In the rows, zero is written as 128.
One turn or mirror swaps these rows in pairs. Which row does each one swap with?
pefo: [131 160 127 147 131 105 141  92 121 136 164 120 150 118 144 133 123]
faful: [133 130 141 145 140 117 145 154 134 158 153 123 107 132 140 136 123]
nize: [116 137 118 124 146 111 121 139 102 139 170 132 136  99 163 129 102]
Lozi: [115 126 131 110 113 129 134 155 123 106 130 126 102 121 149 130 108]
nunov: [122 126 142 164  84 137 150 141 122 145 155 127 128 117 152 133 109]
Lavog: [111 131 111 113  90 128 167 101 129 140 150 146 124 110 146 134 105]
vik: [132 133 149 149  86 138 138 137 121 115 143 110 117 126 142 145 121]
geto: [121 127 124 122 102 112 129 137 162 128 135 140 153 128 159 128 132]
Til: [145 136 139 144 127 116 108 122 105 154 151 133 158 112 151 117 120]
mufu: [112 128 125 132 113 120 158 142  79 136 154 152 121 120 150 140 131]
gok: [138 156 109 114 131 100 142 110 124 139 139 124 149 117 154 135 141]
zofen: [128 105 111 124 136 103 104 123 131 127 162 110 158 108 142 121 119]
Tav: [136 106  97 123 120 125 130 111 153 114 164 111 146 117 154 139 106]
Mev: [124 163 114 106 119  96 128 133 131 129 135 115 133 119 143 131 128]
darol: [113 116 102 129 139 107 146  96 103 143 166 128 117 100 164 134 108]
demem: [109 135 132 140 104 128 162 137  91 140 151 148 111 111 149 137 112]
Kod: [104 148 141 141 115 122 128 118 139 134 137 152 135 116 177 145 106]
tas: [128 100 132 124 119 110 173 125  96 138 148 123 124 123 132 139 148]
Nuz: [120 113 116 103 124 120 139 109 130 118 124 124  89 126 147 128 123]
guvi: [117  94 110 130 106  88 126 112 122 156 175 115 129 115 151 146 122]
fodif: [126 133 122 148 107 144 124 111 143 125 156 116 128 114 167 143  86]
Refil: [120 113 124 169 128  96 135 101 121 132 162 128 157 113 152 122 121]
fimu: [114 123 122 137 115 126 103 121 154 118 141 123 142 113 159 128 100]
zivav: [147 116 105 130 127 115 123  93 131 121 167 147 127 143 148 112 116]
gusit: [137  93 144 137 135 129 112 134 118 157 135 126 116 124 146 126 108]
Bora: [116  89 121 141 101 139 144 134 115  95 153 128 128 119 139 128 115]
badob: [125 101 139 147 113 118 134 118 142 107 141 118 120 149 137 134 147]
Fala: [150 117 113 132 132 128 126  93 148 132 158 117 123 130 135 115 100]
nof: [126 133 133 129 112 109 125  88 145 138 139 133 124 100 153 109  95]
mani: [121 155 132  99 136 123 125 115 122 118 144 120 153 119 149 130 122]
Ves: [126 144 108 112 116 105 145  92 132 119 144 124 158 118 155 134 132]
rab: [124 131 137 138 119  94 133 102 122 147 148 132 172 106 152 133 137]
Pemud: [123 105 127 147 113 117 157 155 122 152 177 136 141 118 152 141 130]
Lebov: [114  87 138 136  94  88 140 107 122 129 153 114 109 119 144 141 109]
Vedod: [121 121 134 127 106 118 173 130  96 132 133 134 117 120 148 153 146]
nugub: [128 124 144 120  98  98 126 115 126  86 140 129 108 121 156 139 116]
lof: [130  62 124 130 116 119 137 129 116 133 139 133 132 116 146 134 114]
mez: [137 137 138 134 116 125  99 131 138 157 144 127 144 133 151 123 133]
sug: [123 119 161 136 112 117 151 117 104 127 125 132 113 134 131 135 142]
vure: [135 107  98 127  95 122 143 114 138 119 141 150 119 140 145 113 116]
pezep: [121 140 141 100 114 102 131  98 124 102 138 124 110 123 148 131 121]
Penot: [152 121 126 141 141  93 133 123  98 126 178 136 123 112 149 118 115]
ked: [131 106 148 131 121 135 137 112 117 147 176 127  88 127 143 138 124]
deri: [139 123 139 138 104 131 167 128 127 117 150 123 123 141 127 138 147]
Baze: [114 120 147 127 127 127 166 140  87 125 151 120 128 109 137 133 115]
kovuk: [112  81 147 140 106 122 131  95 115 137 149 127 116 114 149 144 101]
toz: [126 114 118  94 123 109 135 116 128 174 158 129 121 121 133 135 133]
sev: [125  92 130 156 129 138 129 150 117 141 163 128 116 120 141 128 108]
laliv: [126 162 124 103 125 104 113 128 133 144 143 121 125 125 147 132 130]
kefa: [134 126 134 131 139 102 155 109  85 131 174 135 115 110 141 122 113]

Vedod is swapped with gok
Kod is swapped with faful
darol is swapped with Nuz
kovuk is swapped with Fala
fimu is swapped with sev

One turn or mirror swaps these rows in pairs. Which row does each one swap with?
rikem: [142 128 122  90 111 123 143 129 125 158 125  95 126 132 122  97 135 124
 130 120 104 124 119 143 138]
suti: [137 150 102 132 114 129 141 122 112 120  97  98  97 128 110 129 131 105
 162 128 133 117 111 152 129]
fefi: [131 126 106 106 108 134 135 153 108  94 120 120 118 121 150 153 127 116
 133 115 138 140 116 134 144]
vimi: [136 161  99 145 107 156 153 103 126 131 125  97 113 124 128 112 127 102
 141 129 121 127 110 118 135]
liren: [147 129 145 110 108 109 122 126 128 151 119 129 137 136 116 130 144  75
 127 146 114 101 120 127 113]
nilo: [136 155 133 134  90 125 145 112 117 138 102  91 101 118 136 124 134 109
 155 123 131 114  83 133 148]
duz: [140 147 136 120  94 133 131 117 134 118 132 121 146 127 169 111 142  96
 100 128 131 145 125 107 129]
Dedit: [143 132 106 111  97 115 128 122 134 150 122 103 118 133  97 146 130 128
 150 123  98 106 126 151 133]
kir: [131 130 115 126 110 123 150 119 120 107 121 103 137 131 180 163 131 148
 133 128 142 128 130 135 133]
rezo: [148 123 141 130 129 127 122 144 119 146 115 116  96 145 145 144 129 103
 153 131 126 147  99 139 125]
fozud: [140 137 131 129 105 124 118  86 127 121 138 117 138 129 144  86 134 127
 119 114 122  93 126 136 116]
vazaz: [129 138 152 162  95 112 144  94 121 118 139 133 151 114 147 127 132 123
 111 127 131 132 123 109 129]
bebo: [139 141 134 140 109 120 151 148 135 170 110 143 135 126 126 141 141 123
 142 132 141 119 116 126 130]
Nugo: [135 135  77 118 116 133 115 103 113 103 115 127 148 121 146 152 133  99
 132 117 138 114 119 126 134]
Feti: [134 132 169 121 108 117 138 111 118 169 131 130 135 120 140 129 130  90
 131 111 149 121 121 131 124]
dor: [134 135 119 111 119 134 133  89 119 142 139  86 112 146 145 175 126 113
 132 118 122 117 121 131 134]
teti: [141 122 157 119 107 125 140 133 122 139 120 105 126 131 111 100 135 142
 132 123 122 168 122 133 128]
Tura: [138 170 105 119 103 134 133 127 141 105 130 109 132 121 150 126 134 105
 137 105 122 105 134 132 159]
Zol: [139 125 138 121 110 119 129  78 130 109 105  84 134 137 164  99 131 128
 121 116 118 118 113 141 132]
taze: [144 117 168 128  92 116 107 140 127 145 132 100 115 130 131 149 150 126
 131 129 132 119 103 136 130]
roga: [137 142  99 108 130 136 127 108 127 121 104 101 138 124 153 143 146 112
 135 107 152 165 133 140 126]
mipo: [132 126  97 137 112 125 118 116 120 113 128 121 135 132 154 108 129 130
 127 127 123 179 130 142 140]
Vova: [143 125 124 134 118 124 137 107 145 152 133 128 150 143 117 131 111  98
 131  97 123 124 144 131 156]
bifu: [134 117 139 153 114 109 118  93 114 118 103 107 135 122 126  85 130 102
 124 127 129 123 120 146 121]
dusop: [133 147 128 152 120 127 150 107 117 124 136 115 147 119 138 131 110 146
 147 104 148 145 119 145 161]
bize: [139 133 118 119 107 130 138 118 131 111  89 155 136 131 111 118 144 116
 129 125 152 158 123 119 128]
busem: [134 128 134 150 104 116 140 123 111 111 138 175 136 127 129 137 126 119
 135 132 127 107 117 138 133]
lov: [137 132 155 154 115 126 135 124 115 150 149 138 115 138 129 122 113 104
 141 142 123 147 106 142 145]
beze: [140 136  93 123 119 131 132  88 141 150 136  97 138 136 114 152 137 120
 132 124 108 149 126 145 125]
Tozov: [141 126 119 147 112 125 132 122 126 120 107  83 118 129 108 153 135 104
 135 123 110 167 124 129 135]
seset: [140 134 119 105  93 106  98 113 135 123 126 144 158 116 122 136 163  99
 126 113 135 143 119 139 137]
mikon: [135 135 131 144 113 119 135  88 121 117 134 116 142 123 122 128 127 119
 127 125 154  74 112 135 132]
repob: [136 133 113 142 113 122 141  98 117 109 112 127 131 126 197 152 130 130
 135 120 123 135 126 133 135]
kom: [142 131  82 141 112 120 112 111 131 101 126 107 129 134 157 108 138 142
 125 126 136 117 123 141 143]
lomo: [138 128  97 110 102 126 137 119 127 123 104  80 115 132 103 121 151 122
 132 135 124 118 127 128 113]
Tage: [128 143 128 118 104  85 123  85 118 140 130 139 160 117 139 154 119 124
 126 118 148 123 129 142 140]
dabap: [144 120 142 140 108 124 142 134 115 141 125 120  94 147 121 116 124 110
 138 147 125  98 103 135 131]
Kol: [142 143 112 118 101 133 109 128 123 124 120 102 123 124 110 169 137 154
 135 109 129 121 115 132 148]
tifi: [134 129 126 100 120 130 163 109 119 125 125 144 137 141 129 164 121  85
 137 123 120 131 130 134 132]
dilas: [138 125 126 100 108 124 126  68 126 127 125 103 142 132 166 122 131 133
 125 124 128 105 124 146 129]
Tesup: [141 117 132 140 113 138 138 131 118 154 121 101 120 148 120 148 116 119
 145 116  98 158 126 129 139]
seben: [140 129 158 124  81 121 134 108 112 142 109 113 118 133 149 132 147 104
 117 148 116 126 110 110 102]
sagi: [152 124 155 135 100 118 105 127 129 153 119 110 102 130 143 146 151 104
 136 124 104 140 104 131 130]
Lin: [147 133 161 119 115 102 119 143 143 126 149 122 146 130 147 130 133 108
 117 131 124 113 123 145 141]
feb: [140 140 105 151 112 119 110  90 119 119 109  89 136 127 161 167 128 107
 137 119 134 127 119 143 142]
lub: [141 100 111 121 135 147 110 112 132 122 116 123 149 140 141 141 132 143
 119  93 135 137 129 132 130]
biko: [140 134 115 135 112 114 115 114 124 134 139 130 143 128 195 117 133 130
 134 113 132 135 121 132 130]
mozez: [141 139 130 110  89 120 129 110 114 150  99  98 102 118 120 144 144 110
 161 138 143 116  93 149 137]
guf: [135 126 134 145 118 118 126 131 113 121 103 102 126 129 137 148 116  67
 134 115 142 141 117 144 152]
kegip: [135 123 162 110 114 115 125 131 121  95  97 125 115 132 122 113 134  94
 128 121 128 110 124 142 129]
pazim: [127 137 136 120  90  86 112 102 111 133 100 121 129 118 147 138 164 126
 127 145 150 125 114 136 114]
lak: [125 116 138 137  98 107 139  86 102 138 118 154 137 112 115 135 132 123
 130 137 144 134 104 134 109]
fose: [135 148 122 122 133 124 133 103 109 110 114 133 138 116 135 116 125 137
 141 119 162 113  91 155 154]
rori: [141 132 127  82 108 125 129 111 121 140 116 114 115 139 107 157 133 114
 126 127 126 156 118 123 118]
nogoz: [138 141 138 160 107 117 121 105 119 120 117 148 158 124 153 124 137 149
 130 129 141 151 114 127 135]
Ledut: [146 121  96 124 112 129 113 137 138 116 132 119 128 144 114 136 144 120
 132 120  91 145 138 149 130]
zud: [135 128 154 116 107 100 147 118 121 130 114 129 142 136 134 143 126 157
 120 138 121 103 139 135 122]
vodud: [137 136 123 118 107 122 125  87 117  99 118 152 137 125 128 130 130 155
 129 129 136 101 112 138 116]

Tura is swapped with kegip
nilo is swapped with Zol
kom is swapped with dabap
kir is swapped with taze
duz is swapped with guf
fozud is swapped with suti
vodud is swapped with Dedit
dusop is swapped with teti

